Each named move below is a turn or a mirror, shown by a few rows before and after it. Which moves, in which order, take the first row of each later pair to the second? The first pair is answered.
j_892 (before -> after):
[ -9   5  -9  21   4   5   4   4   0  -1   0   3 -21   0   9 -25 -11   2
   1] -> [ -7   5  -8  24  -1   7   5   4  -3  -5   1   2 -23  -1   4 -23  -4   7
   1]
[ -5  -7 -17  -5 -33   0   8 -11  -3  -2  29   7  -6 -10  15  -7  11  58
  -5] -> [-13 -14 -26 -17   2 -17   4  -6   4  27  12   7  -1  -5  45 -11 -23  32
 -14]
[ 23 -24   9   2 -58  20  -6  -4 -22  11   4  -1   6   0   0   0  25 -11
  11] -> [ 14 -28   0 -12 -21   6 -11   1 -14  40 -16  -2  12   4  30  -5 -10 -37
   0]
j_53 (before -> after):
[  5  -5   3 -11   5   8  10  -2  -6 -29  10   3   1  -5 -18   9  21  -6
  -7] -> [  6  -7  -2 -13  -9  13  10  -3 -10 -24  14   1   4  -8 -11   5  24   1
  -6]
[ 20  -7  10  12 -38  16  15   1  -4 -31   5  -7 -11  20 -27  -6  20   2
  14] -> [ 10 -12 -12   7 -34  -1  24  -5  -3 -25  21   1 -14  16  -6  -9  17  38
   7]
[ -5   5  26  26 -16  12   9   4  -4 -28 -10  -1  -9   5 -29  10   9  11
  17] -> [ -7   2  12  20 -34  15  11  -1 -10 -19   3   0  -9   0 -13   1  12  35
  13]
j_633 (before -> after):
[  0   1  -8  -6  -1  -5   1  -8   7  11   2  -2   7  -3  20  -3 -15  14
  -7] -> [  3   4   8  -2  13  -2  -2  -3  11   4 -13  -4   6   5   5   5 -19 -14
  -5]
[ -8   9  -5  11   3 -19  11  -1   2 -33   7  11  -3   6 -14  16  13  28
   4] -> [-13   6 -11   7  17 -27  11  -2   5 -28   4  13  -4   8  -3  16   4  28
  -1]
[-19 -24 -37  -9  16 -27  16  11   0  15   1  -4   9 -14  27 -32 -10   9
 -33] -> [ -5 -13   1   5  35 -15   8  23   8  -9 -30 -10   8  -3 -16 -18 -10 -51
 -23]
[-18 -19  -2  13  -2 -26   0  12  10  16  -2   3  -4   0   6   7  -3  39
   0] -> [-15 -16  13  14  18 -27  -3  18  18  10 -20   1  -3   6  -9  14 -13   6
   2]
j_36 (before -> after):
[  2  -4 -11   2 -30   6   5  -4  -9  -1  20  -1   0  -9   8  -8  12  43
   1] -> [ -7  -8 -20  -9   0 -10   3  -2  -4  21   9   2   2  -7  33 -10 -16  34
  -8]
[ 11  19  -8 -25  19  -5   0   5   5  31  -6   3   3 -10  14 -27 -36  -3
 -18] -> [ 32  26  12 -14 -29  30  -6   4  -5  12   1  -5   6 -14 -16 -29  -4  -8
  -4]
[-11   0  -9  -6 -27   8  -8  -7   9  18   3  -3  12   4  28   4  -1   7
   0] -> [-10   2  -8  -3 -35   9  -7  -9   9   9   8  -1   8   3  20   6   8  15
   3]
Now pairs of rows:
Each pair is two moves apart.
[  7  -6   9  -8 -32   8  -6 -11   0   1  25  11  -5 -17  -6  -2  21  39
  -7] -> [  0  -6  21 -14  41 -15 -11   3  18  10 -13  11  -3  -1  -5  11 -20 -20
 -13] -> j_36, j_633
[ -3  -1  -7  -9  11  13   8  18  28 -32 -14  -5  -1 -25  -2  23   7  -4
 -14] -> [ -9  -4 -18 -13   4  10  11  13  23 -24  -1  -3  -2 -28  12  17   9  18
 -17] -> j_633, j_633
[ -4   5  15  13  38 -16  -5   8  12  -7 -17   1  -3  16 -11  16  -9 -37
   9] -> [ -8  -1 -17   9 -23  -8   3  -9  -5   4  30   6  -4  -4  17  -3  18  45
   6] -> j_633, j_633
[ 11  -9  13  21  31   8  -4  12  15  -2 -15   5  -3  13 -18  12  -8 -17
   9] -> [ 10 -12  -2  23 -14  16   3   0   4  -7  15   8  -5   3 -14   3  19  32
  12] -> j_892, j_633
[-25   4 -10  -4  11  -5   7  -1   3  -2  -8  30  -5   1   1   1  -3  26
  -6] -> [-13   9  12  -2  13  12  -3   7   5  -2 -29  21   1   5 -11   3 -11 -19
   0] -> j_633, j_36
[ -5   3  -5  -1 -35  15   0   0  -8 -14  13   0  -5 -13   2   4  -2  12
  19] -> [-14   3  -2   1  19 -12   2   6   7 -23  -4   4 -11   0  -7  17 -20  -7
  14] -> j_36, j_53
[ 14  -4  10  -7   7  13 -13  11  -8  16  19 -20  -7 -18  11 -19 -24   2
  -1] -> [ 20   0  19   1  -9  20 -13   9  -9  -2  22 -21  -9 -17 -12 -16  -9   3
   4] -> j_633, j_892
[ -5 -13  17   2   8  16  -6  -5  -9  -9  12  -4   3  10  -5   0  -1 -39
  12] -> [ -8 -20   0  -6 -10  16  -7 -11 -16  10  25  -3   6   2  23 -13  -4 -18
   5] -> j_53, j_892
[  3 -10 -13 -11 -11  -6  -2  -3  -6  10  11  -3   6  -1  22  -7   0  16
  -3] -> [ 11  -6   2 -10   5   0 -10   4  -1  12  -9  -8   9   4  13  -3 -12 -23
   0] -> j_633, j_53
[-15  -3   3  -2  16 -17  10   3   1 -12  10   7  -6  -7   5   5  -1  20
   1] -> [  2   2  25   3  -6  11   0   9  -3 -13  -3  -1   0  -8 -11   3   2 -17
   9] -> j_633, j_53
[ 10  -9  -2  -9 -14  14  -9 -12   6 -12  -7 -21  -3  18 -26  -1  -5 -32
   4] -> [  6  -8  -7  -5 -19   6  -1 -17   5 -27   7 -16  -8  17 -32   2  10  -3
   4] -> j_36, j_53
[ 19   1   3 -11  20 -14   1 -32  -2  12   2  10  -4  -1 -19  14 -12  11
  -6] -> [ 28   2   8 -12 -12   9  -5 -33 -10  20   6   2   0  -8 -14   3  -7   7
  -4] -> j_53, j_53
[  8  -1   3   4 -39  32   4  -9  -8   2  -2   0   6   9  -4  -6  35   9
   1] -> [ 10   1   7   3 -38  34   3  -8  -8   3  -7  -2   8   9  -6  -6  32  -1
   3] -> j_892, j_36
[-13   8  16   2  -4  15  -9   5   2  -7  -7  -9 -12  12 -27  10   5 -24
  -6] -> [-25   5   4  -5  24  -7  -5   5   7   2  -8  -2 -13  14  -9  11  -9 -16
 -12] -> j_36, j_36
[  3   0  17   4  -4  13   1   3  -4  12  -4  -4   5  -1  -4  -3  -6 -15
   8] -> [ -4  -5   2  -1  -4   3   4  -2  -6  22   4  -1   6  -6  14  -6 -10   4
   1] -> j_633, j_633
[  5  11  -4  10 -48  21   6 -10  -9   3   4  -6  17  -1 -12 -16  33   8
  28] -> [-10   4  -6  -3  35 -17   4  -1  10  26 -31  -1  17  13  14  -9 -19 -35
  14] -> j_633, j_633
[-11  17 -11 -12  14 -14   2   9  24  41 -14   3   0   1  28 -18 -20 -24
 -17] -> [ -1  30  11  14 -14  -4  11   6  22 -24   4   6 -12   6 -43  -1  36  -2
   3] -> j_633, j_36
[  3  -2   3 -10   8  14  -4  15 -13  41  -7  -1 -14   6  26  -8 -18  -6
  -4] -> [ 10   6  23   3  11  22  -5  22 -11  17 -16  -2 -16  14  -8   3  -9 -30
   5] -> j_53, j_633
[  6   0 -11  14 -20   3  10 -10  -6 -31  28   8 -17   0 -17   4  24  29
   4] -> [ 11  -2   5   0  25   5  -8   3   4   8 -20  -4  -5   7   8   0 -28 -51
  -3] -> j_892, j_53
[ -7 -13 -18  -1  -6 -11   4 -27  -2  22  30  -3 -15   0  15  -2   5  45
  -3] -> [ -4  -8   4   0  48 -21  -4 -14  13  22  -9  -6 -12  14   1  11 -24 -23
  -3] -> j_892, j_633
[ 15   0 -13  -3  33 -22  12 -19  42  13  -1  22  -2   9  24   4 -34  -2
 -10] -> [ 29  -1 -17  -6 -29  13   6 -23  26  31  13  13   8  -5  37 -14 -18  11
  -5] -> j_36, j_53
[ -9  15  13   8  15   2  -9   7  27  17   7 -22  -9 -10  23 -15 -17 -13
 -20] -> [-14  17  11  18   2  -6   1   2  26 -15  28 -15 -20 -10  -2  -6  11  26
 -14] -> j_36, j_36
[ -7 -12 -15  -1  -6 -11  -1  -4  -1  17   7   1   3  -3  23  -7 -10  19
  -5] -> [  4  -1  16  17   2   0  -2   3   2 -18  -7  -2  -1   8 -26   9   5 -14
   5] -> j_53, j_633
[  1  -8  -4 -10 -16  13  -6  -3  -6  17  -5  -4   3  -6  15 -13  -6   9
  -4] -> [ -4  -8  -5 -10  -6   6  -3  -2  -3  20  -6  -3   4  -4  20 -12 -13   9
  -7] -> j_36, j_892
[-25  -3 -15 -37  20   7  -4 -13  -1  12   5  -4 -35  23   2 -24  -1 -16
 -13] -> [-13   1  -6 -29 -17  29  -3 -15  -8  -3  13  -8 -35  19 -20 -25  22 -11
  -3] -> j_633, j_633
[  9  -5  17  -3  21 -12  -6 -16  20  33 -15   0  -2   4   8  11 -20 -54
 -24] -> [ -8  -5  -2   7  23 -42  15 -27  23  -8  20  17 -19   6 -14  25  13  20
 -23] -> j_892, j_36
[ 11  23  15 -21 -10   3  -5  -9   9 -23   8 -15   2   6 -36   8  31  -2
  -8] -> [ -7  14 -10 -38  32 -29   1 -10  16   5   6  -8   4   8   5   5  -2  10
 -24] -> j_633, j_633
[ -7   1  22  -1   8  -5  -2  -5   7  -4   3  -1  14   8 -20   7 -14 -13
   2] -> [ -9  -2  12  -7   9  -7  -4  -6   6  13   0  -1  18   6   0   1 -25 -10
  -2] -> j_633, j_892
[ -5   4  -7  11   5  -8   6  -3   5 -11   8   0   0   3 -10  -1   7  21
   1] -> [ -5   3  -1   7  22 -12   4   1   9  -5  -7  -2   3   7  -6   0  -7   0
  -2] -> j_53, j_36
[ -5  10 -19  -8  30 -32   5  19   0   5 -23  -2   9  -5  15  26 -10 -10
 -15] -> [  7  15 -11   4 -39  -1   6  12 -15 -15   2  -6  10 -16  -9  19  33  18
  -2] -> j_633, j_633
[ 11  -1   3  -5   1  -1  13 -13  -4 -13  12  23  13   1 -14   6  12  21
  -9] -> [ 10  -4   6  -9  29  -7   8  -8   2  -1  -5  22  16   5  -4   8 -10  -7
 -13] -> j_53, j_892
[  8   5  -3 -26  -2 -25  -9  23  -4   9   5 -11  17   2  30 -13   6  18
 -17] -> [  5   6   3 -26  19 -34  -9  25   1   4  -3  -8  15   7  26  -7   0   6
 -18] -> j_892, j_633
[ -4   8   8  10 -14  -3   4 -10  -7 -40  10   1  -8  -3 -29  24  17   3
   8] -> [-21  -3 -23 -12  18 -27   6 -14  -3   0   9   7  -5  -7  25  15 -18  16
  -8] -> j_633, j_892
[ -8 -11 -14   9   5  -4   9 -12   7 -14  18   6  -6   3  13   4 -10  28
  -1] -> [  2  -3  13  18  10   9   3  -5  10 -31   1   2  -5   9 -16  13  -4  -9
   6] -> j_633, j_633
[ 16   4  27  18   5  20  -2 -12   4 -26  -4  19  22  -8   5  -6  11  -9
   1] -> [  4  -2  17  10  34   1   1 -12   9 -12  -9  24  22  -6  22  -6  -7  -8
  -8] -> j_36, j_36
[  5  -7   2  -9   9 -21   2   4  -1   0  -8   1   2  -6 -21   6 -12 -50
   4] -> [ -9 -10 -18  -5   2 -39  16  -8  -4 -14  21  13  -5  -7 -19   9   7  10
   2] -> j_633, j_36
[ -3   3 -16   7 -17  -5  14  -1  -9   2  27  13  -4 -23   9  -4  22  35
   4] -> [ -4   6  -8  12  -4 -11  17  -1  -6 -17  24  16  -9 -15 -12   4  28  32
   7] -> j_633, j_892
[-10   9  -8  -4  16 -34  -8   6  16 -21  -6  27  -9   0 -21  22  -5 -10
  11] -> [-10   7  -9 -11  23 -34 -12   8  16  -4 -14  24  -5  -1  -6  17 -19 -23
   7] -> j_633, j_892
[  6   4   9 -16  -5   2  -9  -5  -6 -11   1  14  20  -5 -19  23   2  31
  12] -> [  2   2   9 -20  22 -10  -9  -1   0  -6 -11  15  20   1 -13  25 -13  16
   8] -> j_633, j_633
[ 20  12   9   3  -1  19 -28  -5  -2   3 -22  -9   4  -2  19  -7 -14 -39
 -11] -> [ -3   3 -18  -5  30 -18 -14 -11   3   4  -7   5  -4   1  40  -5 -19   6
 -23] -> j_53, j_53
[ -6  -6 -32  -2   8 -22  12 -16  -1  17  11   5 -11 -10   9 -14   8  17
 -13] -> [ 11   6   3  15  -1   3   3  -6  -1 -11  -6  -5 -10  -3 -38  -3  22 -28
   0] -> j_633, j_633
[ 12   2  17   2 -20  12 -40   7 -14   8  -7 -11   6 -15 -24  -1  -1 -12
  -1] -> [-10  -3  -7  -2  28 -34 -26   2  -3   1   2   5  -5 -10 -12   8 -12  24
 -12] -> j_53, j_53
[  5  -5 -23 -13  28   3 -18   2  -4  40  -9  -4  13  -1  31  -5 -38  -4
  -3] -> [ 19  -3 -17  -8 -27  34 -20  -3 -16  37   5 -11  16 -11  21 -13 -13   6
   6] -> j_633, j_53
[  0  -6  -2  -2 -33  17   5   1  -7 -30  18   1  -6  -5 -35  -4  45  38
  -7] -> [-21 -17 -20 -27  52 -25   3   9   9  16 -15   5  -3   4  21  -5 -20   4
 -29] -> j_53, j_36
[ 21   6  39  -1  22   7 -16  12  25  -3 -22  -2  -6 -17 -25  16   2 -47
  23] -> [ 25   5  26   2 -40  26  -9   0   9 -10  15  -4  -9 -31 -25   4  38   8
  26] -> j_36, j_53
[-10  12  25  -7   7  -7   2   2   5 -10   4   1   8  15 -16  10  -5  -4
  16] -> [ -6   7  20 -17  -3   2  -2   2   0  16   0  -6  14   8   7  -1 -18 -12
  14] -> j_53, j_892
[-10 -30   8  12 -66  41 -10 -10   2  18  27 -13  15 -20  -1   5   7   8
   1] -> [-20 -35 -10   9 -55  21  -1 -15   4  15  41  -4  10 -21   8   8   6  39
  -4] -> j_633, j_892
[  4  -3  31  11  30   5   2  23   3 -39 -27   8  -4  27 -26  23  13 -25
  10] -> [ -9 -18 -17  -7 -21   2  12   4 -14  -4  19  15   0   3  34  -3  20  62
  -3] -> j_53, j_53
[  8  36   1   0   4 -19  29  -4   1 -11  23  16  -7  19  -9 -11  25  17
  -7] -> [  7  36  10  -6  32 -22  21   3   7   4   0  11  -2  25   0 -11  -2 -25
 -11] -> j_53, j_892
[  1 -18 -18 -31 -27 -22   1  -9 -14  23  29   7   0  -4  25 -12  -2  77
 -18] -> [ 25  -6  37 -26  13   5 -25  15  -3  29 -41 -15  12  14  -6  -1 -37 -59
  -7] -> j_633, j_53
[ 10   9 -11   4  29 -36  -9   1   3 -23   1   9   3   9  -2   7  -6   3
   4] -> [ 26  14   6  11  -7  -6 -15   4  -4 -29   0   0   8   5 -21   5  13 -14
  15] -> j_892, j_53
[ -4  -1  -9   3 -18  -1  -6  -6   2   3  11  -2  -1  -7  -8   1   6  20
  -7] -> [ -1   3   7   8  -1  -2  -9   0   8  -7  -5  -5  -4   1 -27   9   3  -6
  -4] -> j_53, j_53
[  8  10  32  18   0  37 -28  21   4   2 -31 -10  12  -3 -22  -5   6 -44
   7] -> [-20   1   4   8  68 -19 -13  19  19   6 -29   8   3   5   2   4 -18 -16
 -11] -> j_36, j_892
[ -1  24   9   5  18   8   3 -10  16 -20 -34   5  -5 -16 -21  10  -5 -20
  15] -> [ -8  19 -11   5 -10   3  12 -20   9 -23  -5  11  -9 -25 -10   3  14  37
  12] -> j_633, j_53
[  1  -4   4  -4   6   1  -1   7   7  16 -16  -3   0  -2   7  -1 -14 -17
   0] -> [  5  -3   6  -2  -9  12  -2   7   3  16 -12  -6   3  -6   4  -3  -5 -18
   3] -> j_53, j_633
[ -9  14   5   9  43 -25   4   3   5 -20 -17   7 -22  -1  -6  23 -14  -4
  -3] -> [ 13  20  23  18 -22  18  -4   0  -9 -28  -7  -5 -14 -11 -27  14  17  -6
  11] -> j_892, j_53
[ -3  25  12  28  18  -2  23  18   2  -8  -7  22 -10   3 -17  29   3  32
   6] -> [ 10  29  29  28   1  22  12  23  -1   0 -19  12  -3   1 -22  25   2  -1
  12] -> j_36, j_633
[ 13   3   6  -1  -4 -13 -15  -6 -11 -19  -3  11  -3  -7  -9   7  11   2
  21] -> [  5  -1  -5  -8  16 -27 -14  -7  -7  -8  -3  13  -2  -8   9   6  -3   6
  15] -> j_633, j_633
[ -8  -9 -23  -3 -21   4  -3 -18 -19  16  14  -1  -1 -17  12  -7  19  37
  -2] -> [  3   2  15   6  24   6 -13  -1  -4   0 -28  -9   0   1 -26  11   3 -40
   4] -> j_633, j_633
[-18   5 -10  -7  -8 -10   4  -9  -6  33  -5  11  -4 -26  23 -24 -15  19
  -8] -> [-25  11  -2   2  27 -34  11  -7   4  -6  -6  21 -15 -12 -12  -3  -4  23
  -7] -> j_892, j_53
[  6  12 -16  -3 -23  12   0  15   3  14  -5 -18  11 -16  23   5 -10 -18
   0] -> [  0  14  -8   2  10  -4   3  19  13   0 -16 -15   7  -7   8  17 -16 -33
  -4] -> j_53, j_633
[ -1  -7 -10  -6 -18   3   6  -2  -9  -1  21   9  -8  -3  13  -9   8  33
  -2] -> [ 12   1  23   4   4  12  -2   9   0 -20  -7   2  -8  10 -24   5   2 -21
   7] -> j_53, j_53
[  2  10  19   4 -12   3 -11  -3   2 -13 -13 -14  -4  12  -9   4   3 -19
   9] -> [-11   2  -9  -4 -14 -11  -2 -12   0  -1   7  -6  -7   4  19  -3   4  27
   3] -> j_53, j_36
[  6   1  17  13 -12  10   0   6  -8  24  -4   6  10   7   5 -13  -1 -14
   3] -> [ -5   2   6  20  -1 -11  11   2  -4  -1  10  17   0  11  -9  -3  14  20
   1] -> j_36, j_53
[ -5  -4 -12 -16  -3  14 -14   5  -7   8  12   0  -3  -6  17   1  -3  29
   5] -> [-12  -4  -9 -15  29  -2 -13   9   3   2  -1   3  -7   3  12  10 -13  16
   1] -> j_36, j_53
[ 39 -14  10 -11 -69  37  -8 -15 -13 -19  -6  -3 -10 -25 -24   7  23  -8
  20] -> [ -3 -30 -30 -30  50 -47   7 -14  12   2 -19  21 -20 -10  22  20 -36   8
  -7] -> j_53, j_633
[  4   3   0   0 -32  16  -7   1  -9   2  -1   1   1 -10   4 -10   5   5
   1] -> [ -8  -2 -11  -7   6  -9  -4   1   0  13  -9   6  -1  -5  22  -6 -19   4
  -8] -> j_892, j_53
[-11  22   9  10  15 -17  16   0  19 -28  17  12 -33   7 -27  -1  20  29
  13] -> [  4  22  14   8 -37  18   8  -3   8 -13  24   0 -24  -5 -19 -15  31  25
  18] -> j_53, j_53
[ -1  19  13   9  10   7  -4  15   8  -3 -21  -3   5  -4  -7  14  -4 -17
   4] -> [ -5  17   8   7  21  -2  -2  14  11  -5 -19  -1   3  -3  -5  17  -7 -10
   1] -> j_36, j_892
[ -3  -6  -8  -5   5 -12   7  -4  -1   2  19  -3  -3   0  -6   5  13  45
   1] -> [ -2  -3  11   0  40 -18   2   6   8  -6  -6  -5  -4  11 -22  16   1   4
   2] -> j_53, j_892
[ -4  -3 -15   4 -19  -9   3  -9  -7  -4  27   3  -7   5  -1  -3  17  34
  -3] -> [ -1   2  13   8  27 -14  -4   4   5 -11  -8  -1  -4  20 -23   9  -3 -27
  -1] -> j_633, j_633
[ -5  -9 -16 -20  19  13  -9   0  -1  52 -17 -17   3  -4  40 -10 -32 -12
 -11] -> [-21  -9 -34  -6  15 -16  11 -12   1   8  20   0 -14  -5  16   3   6  64
  -9] -> j_892, j_36
[ -5   3   1   3 -44  17   4 -17  -5 -14  20 -11  -2  -6 -21  10  32  30
  13] -> [ -8  -6  -4 -20  -2  13  -9  -9   1  44 -16 -19  12  -2  31  -3 -27 -28
  -1] -> j_36, j_36
[ -4  14   3  16  22 -20   0  14  14 -41 -10   2 -13   4 -34  11   3 -25
   1] -> [  1  15  -2  18 -25  -3   2   8   4 -44  12   1 -11  -5 -34   3  28   6
   7] -> j_892, j_633
[  2 -10  20   7  15  10   4 -20   9 -26   3 -16  -8  13 -26  11  15   2
  -4] -> [ -1 -17  10 -10  24  12  -3 -18   9  18  -9 -21   2   9  15  -3 -17 -19
 -13] -> j_53, j_892
[-18   0  -2 -12  34 -30 -10 -15   5  20  -5 -11  17  15  10 -12 -26  21
 -12] -> [ -8  11  16   9  13 -18  -7 -15   5 -26   5  -9   7  17 -39   0  11  31
   3] -> j_892, j_53
[  9   3   5  11   9  10  -3  -8  11  -3  -8   2  -7   7 -12   8 -14 -18
   3] -> [  6   3   2  11  16   3   0  -8  13  -3  -6   5 -10   8 -11  10 -15 -14
   2] -> j_36, j_892
[-10  -3  16   5  13   9  -1   5   0 -17  -3  20   7   3   6  19 -10 -27
   6] -> [-15 -10  -5  -1  -9   7   3  -2  -8  -3  17  23   7  -7  29  10  -8  11
   3] -> j_53, j_53
[ 20   6  19   3 -28  19  -4 -15   9 -10  13 -23 -15  -7 -27  -5  20 -18
 -13] -> [  0  -8 -14 -16  -8  -7   0 -22  10  28  22 -17 -14 -13  26 -16  -6  11
 -29] -> j_633, j_892
[ -5   0  -6   7  28 -15 -10   7  -5   2 -12   5 -17   1  17   7 -16   4
 -20] -> [ 10   2   1   7 -19  19 -18   6 -16  15 -10  -5  -8 -10  20  -6  -6  -3
 -14] -> j_53, j_53
[  3  13 -41  11   5  -3   7  -2  28 -14 -12   1 -12 -20   3  -5  24  41
  25] -> [  9  14 -21  12  34   1  -4   9  36  -6 -45  -7  -7 -12  -5   1   0 -18
  26] -> j_892, j_53
[  5 -15 -13 -20   7   0   0 -16   7  -5 -22   7  16 -15   9 -16 -28 -39
 -28] -> [  0 -14 -25  -7 -24  -2  13 -25   1 -36  12  17   6 -20  -9 -12  11  21
 -22] -> j_892, j_53
[-12  -5  15 -10   6  11  -7   9  -7  23 -15   2  17   8  12  -5 -21 -27
  -7] -> [ -5  -3  23  -5 -17  27  -9   9 -12  13 -11  -1  17   7  -4  -5  -6 -26
  -1] -> j_633, j_892
